In the rows, zero is written as 128.
Each path below is one point turned by a fixed rotation once a step. After each direction that follows a path, write how fast that rotation turns it, in deg/step (0 if it stays still).
Each turn is a multiple of 5 degrees from 10 to 175, or 0.
Each row of a path follows its step; steps can be skipped.
path 1
step 3: [120 129 136 128 124 120 131 130 120 118 127 129 132 130 138 131 133 130
 136 132 127 125 126 136 131 140 128 121 113 128 122 132 132 120 133 134
 114 116 125 118 127 136 134 137 124 115 127 126]
step 4: [133 139 131 125 122 129 119 135 131 132 126 129 123 123 131 126 131 127
 124 119 129 128 127 138 121 125 130 121 124 132 114 126 118 122 116 127
 114 119 134 139 139 140 121 127 130 133 117 124]
step 15: [126 145 132 123 122 131 133 127 124 133 123 121 137 139 127 125 123 134
 111 118 124 118 126 121 133 132 133 122 120 132 126 122 132 122 137 132
 137 135 119 133 135 123 128 126 132 134 125 126]
step 21: [129 146 130 130 125 128 141 130 133 124 120 123 115 135 131 117 128 122
 121 114 124 137 128 130 142 131 137 123 128 131 122 132 136 121 132 127
 120 129 138 131 134 126 131 123 130 131 128 126]
step 26: [121 129 141 134 123 128 121 131 123 125 129 135 132 133 137 127 129 124
 119 133 141 127 130 125 132 131 131 127 113 121 130 120 113 128 127 128
 116 124 132 131 124 137 113 126 127 128 119 136]
step 31: [138 138 125 121 126 134 127 125 124 128 134 134 131 127 125 135 118 119
 114 117 117 113 115 119 125 136 130 115 134 128 123 129 121 124 124 136
 130 130 130 129 129 127 126 124 124 132 135 128]
step 32: [124 117 145 138 119 136 132 125 130 125 124 135 129 128 135 125 126 133
 118 127 128 124 125 112 133 133 115 128 124 124 136 131 125 123 143 128
 126 127 124 129 136 130 125 120 126 137 125 133]
step 34: [136 135 131 125 117 135 129 130 128 130 126 130 134 140 131 135 124 127
 122 114 115 123 123 134 130 135 139 118 135 133 118 134 135 131 131 138
 134 133 135 138 121 125 130 131 133 128 121 119]
Directions:
[126 128 128 129 127 130 128 128 126 127 129 132 126 125 125 132 129 128
 128 128 127 131 130 125 127 129 127 127 131 122 128 129 126 126 129 127
 128 131 129 130 126 130 125 127 126 129 127 130]  55
[133 129 132 129 129 124 127 125 126 128 129 130 130 126 129 130 128 128
 127 129 127 126 125 129 127 129 130 127 127 127 127 126 130 126 125 128
 128 132 127 128 123 128 129 128 126 126 127 125]  130
[129 128 128 128 131 130 130 126 128 125 131 126 128 128 129 128 127 129
 128 130 124 128 133 128 130 131 129 126 126 128 126 127 127 128 126 126
 129 129 130 129 128 125 131 131 128 132 126 131]  115
[129 126 127 129 133 125 128 129 126 130 125 128 127 127 126 127 129 127
 127 129 130 130 127 129 129 128 130 127 126 128 126 129 123 129 127 128
 124 128 130 127 126 128 127 127 132 127 129 132]  20
[126 128 131 124 126 128 126 128 127 128 126 125 126 127 126 124 126 130
 129 128 127 127 128 126 129 128 132 124 130 125 128 128 129 129 127 125
 129 130 129 127 127 125 128 129 128 123 130 127]  115
[127 127 131 129 126 125 129 128 126 126 127 129 128 130 126 129 125 133
 130 128 127 124 130 129 129 125 126 130 125 129 132 127 126 128 130 128
 126 127 129 126 127 129 127 130 126 128 130 130]  110
path 2
step 3: [119 136 125 128 133 132 123 132 129 126 134 139 133 141 129 133 130 130
 136 127 138 120 130 124 130 135 126 127 129 127 121 130 115 134 133 117
 126 116 133 126 136 123 130 128 130 124 133 123]
step 12: [124 129 122 137 125 123 125 134 133 126 124 137 128 122 132 120 119 132
 128 124 130 125 117 137 123 122 129 118 126 132 132 129 136 135 127 133
 123 131 134 129 127 133 134 131 134 129 127 111]
step 17: [131 130 123 122 122 126 126 130 125 121 135 127 135 129 124 133 123 132
 129 131 132 122 116 136 127 131 117 124 120 120 133 136 123 129 116 141
 127 128 133 134 126 136 134 136 125 130 126 119]
step 21: [131 135 125 133 127 138 131 130 135 124 129 139 135 128 125 125 123 126
 130 131 123 124 123 121 131 132 130 136 125 133 124 114 123 124 134 123
 125 133 116 116 133 139 126 136 123 126 134 131]
step 27: [129 135 127 130 119 122 137 141 131 125 129 122 142 117 123 131 130 129
 137 129 128 124 125 129 125 134 121 120 120 125 126 126 133 137 126 126
 127 128 127 130 116 128 129 134 129 123 116 127]
step 28: [124 135 118 126 129 124 127 132 129 123 134 143 123 127 123 123 117 123
 127 118 125 134 119 133 131 121 131 123 133 132 127 138 129 127 129 122
 133 133 128 137 129 128 135 134 118 135 128 135]
step 33: [128 133 119 120 127 131 130 129 122 124 144 137 130 129 126 138 126 135
 121 139 126 134 120 132 134 128 123 123 133 127 134 132 124 132 131 119
 134 130 129 132 126 121 138 124 133 137 131 123]
step 36: [129 125 121 120 133 131 131 143 119 124 137 140 124 130 129 129 128 123
 121 119 122 124 125 125 128 130 124 136 122 131 125 126 121 135 128 126
 123 128 124 137 135 133 123 131 122 141 127 130]
Directions:
[128 128 128 129 130 131 130 131 128 128 129 129 131 123 132 128 130 128
 125 130 124 126 127 132 127 129 128 127 127 129 127 126 127 128 131 128
 128 131 126 129 128 124 129 128 129 127 129 129]  125
[126 129 128 128 127 126 129 127 124 128 127 130 129 131 125 128 126 130
 130 129 129 129 130 134 128 127 130 130 129 129 129 128 125 128 132 129
 126 130 131 130 129 127 129 127 130 125 126 130]  70
[126 125 127 128 128 126 125 129 125 127 126 127 126 128 128 127 124 131
 125 125 125 124 127 124 127 129 125 129 126 128 128 126 129 125 128 129
 127 128 128 129 128 126 131 126 129 126 127 129]  60
[129 131 128 128 129 129 130 126 127 127 128 129 127 131 126 127 127 127
 126 129 122 128 124 128 129 129 130 132 130 129 123 128 128 129 130 129
 128 125 126 127 128 129 126 126 129 130 126 127]  145
[127 128 127 125 128 130 130 128 131 129 129 127 130 128 129 126 128 129
 131 126 131 123 127 126 128 125 125 128 130 126 127 127 126 128 133 134
 127 129 127 130 126 130 126 126 128 129 128 127]  80
path 3
step 3: [134 118 129 129 125 132 129 132 123 121 125 133 127 125 118 138 132 127
 109 134 135 129 126 126 129 130 124 128 123 120 140 118 119 111 125 129
 126 131 129 133 133 128 123 141 131 130 125 121]
step 9: [128 116 134 121 118 121 125 126 120 120 129 130 128 136 129 136 127 121
 111 137 134 143 123 124 122 128 124 126 122 122 140 126 115 123 122 131
 123 130 128 131 129 137 124 126 126 125 124 121]
step 18: [131 129 121 120 118 131 122 133 119 121 128 134 121 130 124 126 125 114
 124 136 123 130 129 129 122 135 128 134 133 116 117 117 125 131 133 136
 127 138 129 122 116 130 128 140 130 137 126 126]
step 19: [129 127 114 132 128 128 128 130 129 125 132 129 121 135 133 129 128 126
 114 142 129 122 130 140 133 141 123 134 116 127 128 130 121 126 118 133
 122 127 127 125 131 123 134 119 132 131 113 118]
step 23: [131 133 124 125 126 125 133 128 126 119 136 139 125 129 113 135 127 119
 123 129 135 132 123 136 136 131 135 132 127 120 141 113 136 126 122 130
 130 132 125 123 128 126 127 132 129 142 136 122]
step 26: [139 134 129 121 123 124 130 122 123 110 128 130 133 131 136 137 130 125
 123 135 128 120 122 138 129 130 135 124 119 123 134 125 123 135 129 126
 142 143 128 128 124 123 124 124 122 136 121 126]
step 31: [124 127 123 129 112 131 122 127 120 116 137 127 135 131 119 135 126 123
 118 130 133 116 132 132 123 129 123 128 126 121 124 127 131 126 136 138
 135 143 115 126 132 128 134 129 132 127 122 124]
step 37: [129 119 136 125 120 123 115 128 129 119 137 130 127 125 123 129 125 118
 126 128 129 128 129 124 125 126 122 126 125 114 122 126 126 126 129 130
 133 150 113 126 130 129 134 135 121 135 121 132]
Directions:
[128 128 127 127 131 127 127 129 129 124 125 129 127 127 127 128 129 130
 126 127 130 125 129 129 130 128 129 131 132 127 128 130 126 129 131 126
 130 132 131 130 130 126 127 130 132 127 126 127]  140
[127 129 126 129 129 127 128 131 125 130 128 132 124 131 128 128 129 127
 126 127 129 126 127 129 129 128 125 129 130 130 127 124 122 128 127 127
 127 125 129 128 129 130 127 127 127 127 130 125]  70
[128 129 127 126 130 130 131 130 126 130 131 127 131 129 125 129 131 126
 130 126 130 128 131 126 130 131 128 129 127 127 128 130 127 128 130 127
 126 126 126 132 132 127 129 127 128 130 127 125]  90
[125 129 126 128 125 131 124 129 125 125 126 127 127 130 127 128 130 126
 128 128 128 129 130 124 126 129 128 129 129 128 128 131 129 130 128 129
 128 126 131 125 128 128 131 127 126 124 127 128]  110
[131 127 129 127 124 127 127 127 129 129 129 127 130 131 126 126 127 129
 130 131 127 129 125 130 128 129 130 128 130 132 124 130 126 128 130 129
 125 129 128 128 129 130 129 130 132 126 129 126]  110
path 4
step 0: [120 131 133 119 129 124 137 129 125 127 124 138 126 125 126 131 129 130
 141 115 122 120 126 131 126 133 124 118 117 116 125 131 127 119 118 131
 128 135 125 130 138 135 127 124 134 125 123 127]
step 12: [128 129 139 129 120 122 139 128 121 136 120 132 129 122 126 138 125 123
 139 125 134 127 125 127 128 126 126 124 129 127 117 131 134 123 138 133
 129 129 127 119 128 129 124 119 109 122 132 130]
step 18: [123 133 125 131 125 117 128 136 139 131 131 135 126 118 131 131 126 141
 136 123 132 125 136 123 129 128 122 118 129 123 130 125 131 120 137 123
 137 115 130 120 138 125 125 128 128 133 121 134]
step 20: [120 137 126 132 121 129 126 126 137 131 125 131 122 125 125 139 112 128
 131 127 136 119 130 144 128 124 121 123 131 123 122 132 129 123 125 133
 126 135 134 133 131 122 135 127 122 120 134 120]
step 21: [131 131 123 125 121 131 123 136 124 135 122 129 136 125 126 130 125 121
 132 131 135 131 119 129 135 141 130 125 133 118 125 133 134 126 141 127
 134 123 124 114 131 128 131 129 128 116 115 133]
step 22: [129 131 118 127 120 119 136 128 136 119 127 121 120 120 137 123 125 137
 132 128 119 122 131 134 126 136 138 119 123 119 125 122 135 130 127 124
 130 131 118 130 140 131 126 128 132 127 125 122]
step 24: [134 132 127 127 118 125 124 141 125 129 129 134 128 132 135 128 124 127
 137 126 134 132 129 139 118 131 132 128 137 128 124 140 134 124 136 130
 129 120 126 133 139 120 139 124 127 131 137 122]
step 29: [120 126 129 130 122 122 132 134 126 125 128 120 126 123 121 132 122 132
 126 125 148 130 134 140 125 125 121 122 135 125 124 129 123 129 137 131
 140 121 119 122 138 127 131 128 119 127 125 128]
Directions:
[127 127 128 127 128 129 126 126 126 127 129 128 130 127 129 125 131 129
 128 128 127 129 133 129 130 132 133 129 128 127 126 133 125 127 130 129
 127 128 130 128 130 126 127 129 130 128 129 128]  130
[127 128 130 128 130 127 130 126 127 126 128 126 129 128 132 126 125 127
 129 128 127 122 127 125 127 126 130 130 127 126 128 127 125 127 126 128
 126 131 127 129 128 127 132 127 127 125 128 126]  130
[132 129 130 125 127 130 126 130 126 127 126 129 125 129 131 128 130 129
 131 131 127 125 130 129 129 124 126 127 127 128 128 129 128 126 128 132
 126 130 128 128 126 127 125 130 128 131 129 128]  90
[124 127 130 126 129 130 129 126 130 129 130 125 129 127 128 131 129 129
 132 128 129 126 131 132 124 128 126 129 127 127 131 128 130 130 128 126
 126 128 129 129 129 127 129 129 130 129 126 132]  160
path 5
step 0: [133 128 132 130 130 120 121 127 129 122 129 131 137 139 139 118 125 143
 131 122 123 127 140 139 130 125 138 137 126 129 120 132 123 128 131 121
 142 139 128 133 126 124 123 116 128 124 133 131]
step 6: [131 125 121 122 141 137 123 126 125 127 123 138 134 133 129 141 125 135
 131 116 131 134 132 131 121 127 130 123 131 127 118 122 131 130 126 131
 120 130 131 122 129 141 129 144 124 146 128 131]
step 13: [121 131 140 127 132 131 129 131 119 132 135 117 132 127 130 128 125 132
 127 126 118 126 129 116 133 130 135 135 131 122 124 136 144 135 137 122
 134 128 125 131 114 122 135 140 131 141 129 132]
step 17: [128 129 126 137 120 130 133 122 126 127 136 134 128 137 120 126 124 122
 139 119 130 135 132 137 136 135 131 131 137 126 129 132 133 128 127 125
 130 123 111 131 113 126 121 146 123 133 125 122]
step 19: [133 136 134 114 122 139 115 135 138 131 122 130 136 128 127 130 133 139
 130 128 137 128 125 117 127 119 129 134 123 134 135 125 130 126 133 131
 118 134 113 122 128 132 127 121 118 124 130 125]
step 24: [123 143 126 115 126 140 124 119 126 129 126 131 129 130 125 131 129 134
 116 135 137 133 126 129 141 134 127 129 134 129 114 131 126 120 131 128
 127 119 134 120 122 142 128 135 130 137 128 135]
step 28: [133 129 123 124 125 128 121 121 137 131 136 127 124 132 137 131 125 141
 133 115 138 129 124 118 148 135 135 123 130 127 127 129 117 118 139 119
 121 127 126 134 129 126 132 128 122 127 133 132]
step 31: [113 126 136 128 130 129 123 135 126 130 127 124 128 128 133 132 122 141
 121 125 123 117 139 124 151 117 130 130 134 125 125 131 123 131 136 131
 128 130 123 133 131 119 134 125 126 124 121 138]
Directions:
[127 129 127 126 128 127 126 128 130 126 131 124 129 133 129 130 128 130
 129 130 131 124 127 128 126 130 126 127 128 124 124 127 129 128 130 127
 130 130 126 126 129 128 130 127 126 127 129 128]  80
[131 124 130 129 127 129 125 128 126 129 129 127 127 127 125 127 130 134
 129 129 129 128 127 128 125 128 127 128 128 129 126 128 128 127 127 132
 129 127 128 130 130 126 123 125 129 129 124 128]  95
[126 131 129 129 129 130 128 125 125 127 131 128 127 127 125 129 131 126
 124 128 127 129 125 128 126 128 128 128 125 128 125 130 129 125 125 126
 129 129 129 130 127 127 132 127 127 131 127 131]  35
[128 128 126 129 124 126 129 126 130 128 128 129 126 132 124 130 128 129
 127 132 129 129 128 129 132 127 128 127 131 126 129 130 130 127 127 128
 130 127 130 127 128 127 129 128 131 127 125 130]  110
[125 131 129 124 130 131 125 127 129 127 127 132 130 128 126 128 127 128
 126 129 127 128 125 129 127 127 127 127 132 129 127 126 132 128 126 130
 128 128 127 126 130 131 126 129 127 127 127 124]  140
